In the data rows, 500 means zero.
Here are some numbered points:
array([430., 335., 360., 625., 594., 402., 359., 388., 543., 488., 391., 609., 406., 496., 667., 434., 516., 451.,
       405., 618., 517., 417., 388., 645., 471., 578., 448., 591., 399., 577., 456., 528.]) 0
array([615., 730., 778., 565., 585., 550., 423., 393., 589., 406., 521., 402., 552., 268., 366., 249., 383., 519.,
       530., 704., 310., 441., 418., 439., 589., 256., 605., 372., 478., 641., 635., 355.]) 1
array([536., 528., 689., 356., 386., 548., 409., 503., 485., 524., 618., 522., 521., 337., 400., 441., 557., 549.,
       680., 699., 429., 863., 289., 444., 254., 434., 696., 601., 568., 596., 641., 416.]) 2
array([555., 411., 455., 453., 342., 628., 707., 510., 483., 455., 387., 346., 551., 618., 441., 523., 539., 507.,
       481., 520., 615., 628., 466., 308., 611., 556., 523., 443., 544., 560., 557., 492.]) 3
array([617., 317., 384., 439., 412., 449., 785., 546., 422., 454., 227., 562., 473., 769., 497., 524., 551., 428.,
       429., 215., 723., 718., 447., 270., 609., 666., 553., 526., 460., 576., 457., 575.]) 4
array([612., 710., 762., 535., 584., 554., 435., 365., 600., 388., 505., 394., 550., 271., 368., 249., 373., 536.,
       557., 703., 326., 406., 432., 428., 586., 270., 604., 383., 480., 654., 605., 375.]) 5
array([535., 523., 642., 270., 461., 592., 530., 757., 620., 335., 610., 504., 675., 491., 289., 825., 301., 542.,
       573., 325., 413., 360., 513., 488., 307., 437., 278., 585., 417., 546., 606., 542.]) 6
array([418., 549., 498., 634., 607., 582., 240., 398., 635., 435., 603., 455., 458., 335., 617., 398., 455., 569.,
       431., 745., 323., 232., 404., 863., 362., 461., 279., 526., 332., 579., 552., 529.]) 7
array([444., 339., 247., 507., 518., 337., 552., 691., 462., 591., 474., 553., 513., 735., 660., 729., 531., 448.,
       493., 408., 680., 559., 632., 705., 441., 669., 486., 624., 496., 425., 409., 609.]) 8
array([601., 598., 718., 402., 396., 638., 565., 471., 452., 404., 522., 335., 482., 539., 226., 366., 391., 455.,
       508., 462., 332., 490., 453., 127., 561., 282., 532., 452., 621., 634., 607., 204.]) 9
array([439., 502., 581., 504., 489., 440., 422., 472., 511., 476., 507., 398., 544., 545., 466., 508., 471., 397.,
       558., 687., 430., 554., 463., 278., 479., 354., 597., 523., 591., 619., 485., 317.]) 10
array([383., 414., 557., 470., 482., 392., 344., 580., 526., 595., 577., 687., 480., 386., 674., 773., 562., 630.,
       651., 530., 674., 460., 422., 839., 163., 602., 437., 672., 384., 397., 541., 675.]) 11
array([486., 567., 463., 612., 429., 466., 356., 617., 453., 551., 705., 368., 602., 710., 581., 580., 503., 387.,
       570., 592., 453., 736., 512., 665., 313., 485., 333., 565., 382., 507., 523., 465.]) 12
array([474., 172., 401., 307., 272., 465., 665., 642., 326., 565., 444., 350., 468., 872., 491., 684., 527., 471.,
       549., 295., 658., 578., 687., 464., 661., 600., 572., 561., 649., 425., 497., 418.]) 13
array([560., 449., 455., 484., 442., 486., 585., 477., 487., 536., 496., 686., 340., 499., 465., 497., 465., 573.,
       407., 468., 635., 395., 372., 472., 182., 516., 366., 698., 461., 481., 449., 476.]) 14
array([441., 682., 483., 488., 633., 559., 538., 514., 558., 494., 704., 559., 465., 417., 389., 565., 398., 555.,
       422., 458., 403., 176., 640., 460., 494., 437., 408., 464., 608., 379., 432., 497.]) 15
array([379., 532., 706., 532., 619., 440., 340., 338., 651., 450., 472., 438., 545., 416., 668., 511., 518., 506.,
       640., 616., 554., 515., 506., 602., 514., 496., 576., 484., 394., 611., 468., 655.]) 16
array([551., 470., 481., 560., 290., 458., 474., 778., 243., 706., 533., 668., 547., 514., 512., 644., 707., 515.,
       598., 176., 539., 758., 491., 598., 309., 517., 322., 489., 397., 176., 547., 522.]) 17
array([272., 603., 429., 436., 724., 456., 400., 494., 625., 507., 659., 436., 536., 454., 563., 578., 453., 494.,
       530., 452., 408., 369., 771., 692., 421., 555., 416., 568., 559., 410., 341., 675.]) 18
array([311., 484., 402., 491., 729., 412., 492., 298., 682., 544., 489., 664., 426., 360., 721., 541., 559., 625.,
       486., 471., 756., 409., 585., 741., 329., 726., 458., 626., 411., 432., 310., 916.]) 19
array([478., 592., 449., 445., 569., 460., 470., 567., 506., 483., 679., 452., 624., 573., 325., 479., 411., 305.,
       483., 497., 267., 663., 615., 204., 587., 404., 537., 489., 667., 498., 408., 383.]) 20
array([626., 315., 402., 419., 401., 470., 795., 550., 422., 444., 202., 564., 467., 760., 483., 540., 541., 444.,
       416., 179., 742., 705., 443., 266., 641., 682., 565., 522., 463., 575., 475., 586.]) 21
array([603., 444., 516., 462., 341., 546., 642., 549., 412., 463., 497., 392., 530., 739., 396., 496., 503., 423.,
       482., 299., 531., 727., 505., 303., 539., 539., 392., 524., 468., 509., 499., 459.]) 22
array([403., 611., 779., 316., 460., 559., 503., 496., 537., 542., 621., 597., 557., 308., 474., 646., 604., 643.,
       759., 314., 669., 774., 493., 537., 199., 590., 524., 595., 401., 411., 522., 765.]) 23
array([540., 337., 553., 455., 390., 486., 409., 490., 449., 508., 378., 530., 487., 484., 572., 452., 587., 501.,
       594., 498., 527., 796., 311., 568., 426., 576., 585., 569., 395., 618., 606., 540.]) 24
array([351., 543., 158., 632., 761., 399., 364., 315., 614., 567., 492., 488., 507., 386., 712., 256., 583., 379.,
       373., 820., 329., 592., 583., 610., 578., 572., 616., 484., 630., 525., 284., 621.]) 25
array([573., 405., 142., 620., 460., 492., 612., 447., 498., 555., 555., 532., 403., 633., 555., 396., 490., 480.,
       276., 782., 566., 494., 386., 502., 380., 587., 404., 589., 558., 497., 440., 461.]) 26
array([313., 361., 563., 402., 461., 526., 444., 551., 552., 485., 497., 418., 500., 575., 591., 768., 493., 572.,
       612., 429., 605., 338., 560., 659., 381., 568., 397., 604., 471., 529., 499., 555.]) 27
array([421., 676., 761., 447., 409., 572., 438., 639., 290., 613., 658., 442., 510., 478., 362., 587., 594., 516.,
       671., 304., 449., 645., 562., 370., 457., 350., 581., 442., 621., 388., 582., 326.]) 28
array([573., 697., 766., 554., 511., 602., 537., 199., 546., 413., 592., 245., 437., 482., 315., 142., 362., 480.,
       474., 640., 342., 310., 579., 200., 683., 223., 546., 383., 599., 589., 463., 253.]) 29
array([680., 717., 874., 423., 313., 634., 554., 554., 516., 483., 788., 374., 722., 458., 312., 575., 458., 619.,
       748., 583., 607., 835., 467., 537., 371., 437., 555., 456., 387., 512., 742., 562.]) 30
array([564., 417., 492., 447., 338., 638., 680., 498., 493., 438., 403., 360., 559., 594., 442., 523., 504., 525.,
       481., 503., 599., 573., 461., 341., 579., 528., 485., 454., 519., 564., 545., 482.]) 31
array([647., 334., 415., 607., 342., 419., 612., 573., 365., 491., 284., 637., 504., 711., 500., 574., 547., 361.,
       431., 427., 658., 589., 347., 211., 599., 504., 528., 479., 450., 547., 496., 340.]) 32
array([591., 663., 592., 814., 559., 449., 443., 316., 452., 596., 420., 479., 436., 335., 659., 220., 623., 578.,
       465., 636., 516., 345., 526., 630., 759., 404., 582., 260., 434., 358., 487., 495.]) 33
array([667., 440., 256., 748., 493., 467., 640., 436., 490., 491., 369., 505., 471., 658., 641., 344., 551., 443.,
       290., 540., 612., 541., 440., 589., 627., 621., 364., 420., 310., 497., 458., 592.]) 34
array([447., 589., 504., 588., 567., 555., 228., 386., 438., 571., 531., 479., 410., 201., 517., 180., 596., 507.,
       475., 690., 130., 402., 458., 611., 652., 358., 630., 366., 630., 417., 541., 311.]) 35
array([680., 723., 864., 417., 301., 619., 564., 546., 548., 477., 792., 355., 712., 483., 322., 565., 462., 619.,
       751., 606., 583., 826., 476., 523., 377., 444., 548., 458., 387., 523., 742., 545.]) 36
array([489., 331., 419., 433., 499., 393., 618., 421., 397., 589., 207., 515., 446., 565., 663., 405., 701., 491.,
       535., 325., 714., 794., 564., 434., 742., 687., 788., 471., 567., 492., 423., 654.]) 37
array([476., 571., 499., 713., 638., 415., 311., 452., 530., 527., 432., 671., 489., 375., 707., 446., 573., 479.,
       448., 458., 464., 409., 427., 712., 496., 548., 384., 433., 273., 451., 455., 637.]) 38
array([600., 709., 762., 507., 589., 569., 448., 405., 584., 385., 461., 417., 561., 245., 347., 282., 392., 535.,
       517., 655., 307., 373., 417., 386., 618., 269., 638., 379., 506., 653., 618., 343.]) 39
array([465., 453., 478., 301., 469., 574., 619., 539., 523., 502., 461., 634., 393., 425., 390., 585., 479., 619.,
       490., 431., 590., 411., 439., 450., 270., 545., 522., 649., 588., 510., 506., 498.]) 40
array([460., 202., 410., 311., 287., 461., 662., 653., 329., 551., 437., 344., 454., 864., 481., 702., 509., 491.,
       544., 291., 660., 585., 670., 463., 654., 612., 586., 581., 660., 440., 521., 402.]) 41
array([739., 472., 497., 530., 218., 525., 775., 606., 297., 628., 420., 739., 483., 605., 391., 529., 634., 559.,
       510., 282., 837., 832., 331., 307., 272., 576., 442., 543., 385., 359., 571., 529.]) 42
array([520., 479., 505., 698., 431., 466., 337., 495., 386., 582., 578., 430., 409., 525., 537., 425., 500., 522.,
       478., 653., 400., 199., 553., 679., 605., 350., 437., 412., 531., 353., 540., 259.]) 43
array([620., 581., 677., 418., 398., 626., 575., 472., 458., 393., 507., 374., 483., 543., 254., 343., 384., 431.,
       474., 460., 316., 509., 419., 137., 550., 311., 528., 451., 571., 634., 563., 209.]) 44
New points follow, each followed by the numbers of its three nearest points above, nearest first.
array([436., 582., 470., 590., 578., 576., 256., 409., 455., 563., 505., 493., 450., 192., 542., 213., 620., 518.,
       482., 677., 157., 452., 450., 627., 663., 410., 637., 358., 595., 454., 545., 394.]) 35 33 43
array([467., 389., 646., 424., 527., 451., 541., 487., 562., 396., 423., 524., 453., 699., 514., 680., 370., 509.,
       521., 200., 650., 309., 570., 522., 360., 540., 279., 649., 304., 563., 428., 575.]) 27 14 40
array([491., 562., 570., 514., 484., 483., 405., 502., 448., 536., 541., 511., 477., 496., 480., 444., 505., 446.,
       550., 480., 392., 506., 517., 440., 477., 401., 534., 508., 538., 482., 467., 355.]) 10 20 28
array([494., 586., 444., 435., 559., 452., 461., 591., 496., 455., 678., 449., 637., 577., 326., 500., 405., 279.,
       487., 515., 263., 669., 610., 201., 578., 398., 530., 501., 677., 515., 406., 369.]) 20 10 44
array([493., 568., 528., 720., 634., 438., 333., 427., 555., 512., 426., 652., 482., 362., 716., 457., 560., 520.,
       438., 426., 476., 335., 443., 749., 482., 538., 347., 418., 228., 450., 453., 674.]) 38 0 7
array([309., 491., 408., 462., 698., 425., 513., 301., 663., 552., 520., 621., 426., 385., 703., 533., 584., 603.,
       503., 509., 706., 442., 598., 721., 333., 698., 494., 634., 455., 439., 297., 859.]) 19 18 11
array([466., 537., 576., 485., 486., 481., 376., 506., 439., 550., 552., 548., 459., 467., 470., 462., 496., 462.,
       558., 478., 372., 456., 510., 457., 431., 394., 547., 520., 555., 490., 453., 349.]) 10 28 43
array([753., 464., 338., 621., 357., 391., 660., 726., 321., 558., 396., 662., 603., 606., 376., 512., 546., 378.,
       432., 452., 531., 662., 443., 264., 677., 449., 567., 379., 553., 367., 545., 340.]) 32 22 3
array([588., 486., 466., 454., 445., 463., 537., 540., 412., 525., 541., 600., 424., 532., 369., 442., 469., 475.,
       477., 601., 451., 558., 401., 320., 441., 454., 667., 565., 648., 523., 532., 257.]) 10 40 44
array([444., 568., 436., 617., 584., 533., 266., 383., 427., 590., 497., 499., 411., 172., 545., 184., 625., 527.,
       462., 693., 171., 396., 449., 637., 662., 389., 628., 347., 617., 430., 528., 352.]) 35 33 43
array([442., 588., 457., 594., 592., 538., 292., 387., 437., 578., 485., 488., 404., 183., 531., 175., 606., 535.,
       472., 716., 181., 403., 470., 600., 674., 385., 672., 357., 659., 443., 527., 346.]) 35 33 43
array([433., 566., 627., 419., 617., 573., 584., 338., 587., 424., 447., 413., 442., 443., 434., 392., 426., 549.,
       459., 322., 445., 228., 663., 395., 668., 454., 476., 443., 531., 498., 385., 537.]) 15 31 18
array([606., 540., 623., 547., 411., 444., 543., 587., 509., 520., 445., 521., 684., 468., 544., 658., 549., 546.,
       647., 572., 682., 682., 446., 570., 395., 481., 516., 476., 328., 504., 583., 640.]) 24 16 31
array([538., 464., 537., 697., 400., 476., 374., 498., 374., 572., 572., 401., 414., 561., 513., 424., 462., 531.,
       477., 636., 436., 182., 554., 667., 625., 336., 438., 411., 513., 359., 569., 226.]) 43 33 35
array([482., 622., 449., 462., 562., 545., 596., 568., 516., 509., 695., 565., 445., 489., 350., 587., 390., 535.,
       395., 434., 437., 172., 664., 434., 503., 439., 415., 486., 677., 314., 426., 432.]) 15 40 18
array([584., 650., 578., 856., 571., 445., 402., 299., 440., 612., 419., 506., 438., 319., 643., 196., 612., 553.,
       478., 677., 513., 342., 536., 662., 743., 388., 563., 245., 421., 339., 484., 463.]) 33 43 35
array([658., 365., 328., 653., 259., 483., 599., 733., 306., 555., 402., 584., 584., 676., 511., 649., 630., 416.,
       439., 446., 594., 684., 350., 368., 581., 546., 419., 395., 443., 398., 597., 415.]) 32 22 3
array([436., 503., 576., 518., 504., 472., 416., 482., 506., 474., 505., 391., 543., 539., 501., 518., 485., 392.,
       570., 681., 434., 559., 442., 282., 469., 347., 604., 532., 604., 630., 482., 317.]) 10 20 44
array([348., 549., 145., 636., 766., 395., 343., 308., 614., 575., 538., 465., 498., 407., 723., 255., 580., 391.,
       382., 831., 344., 572., 644., 620., 592., 562., 598., 472., 637., 494., 273., 620.]) 25 0 18
array([524., 446., 433., 463., 455., 512., 613., 487., 480., 525., 515., 661., 354., 550., 431., 530., 468., 574.,
       410., 462., 648., 385., 378., 463., 184., 523., 369., 690., 478., 501., 463., 476.]) 14 40 26
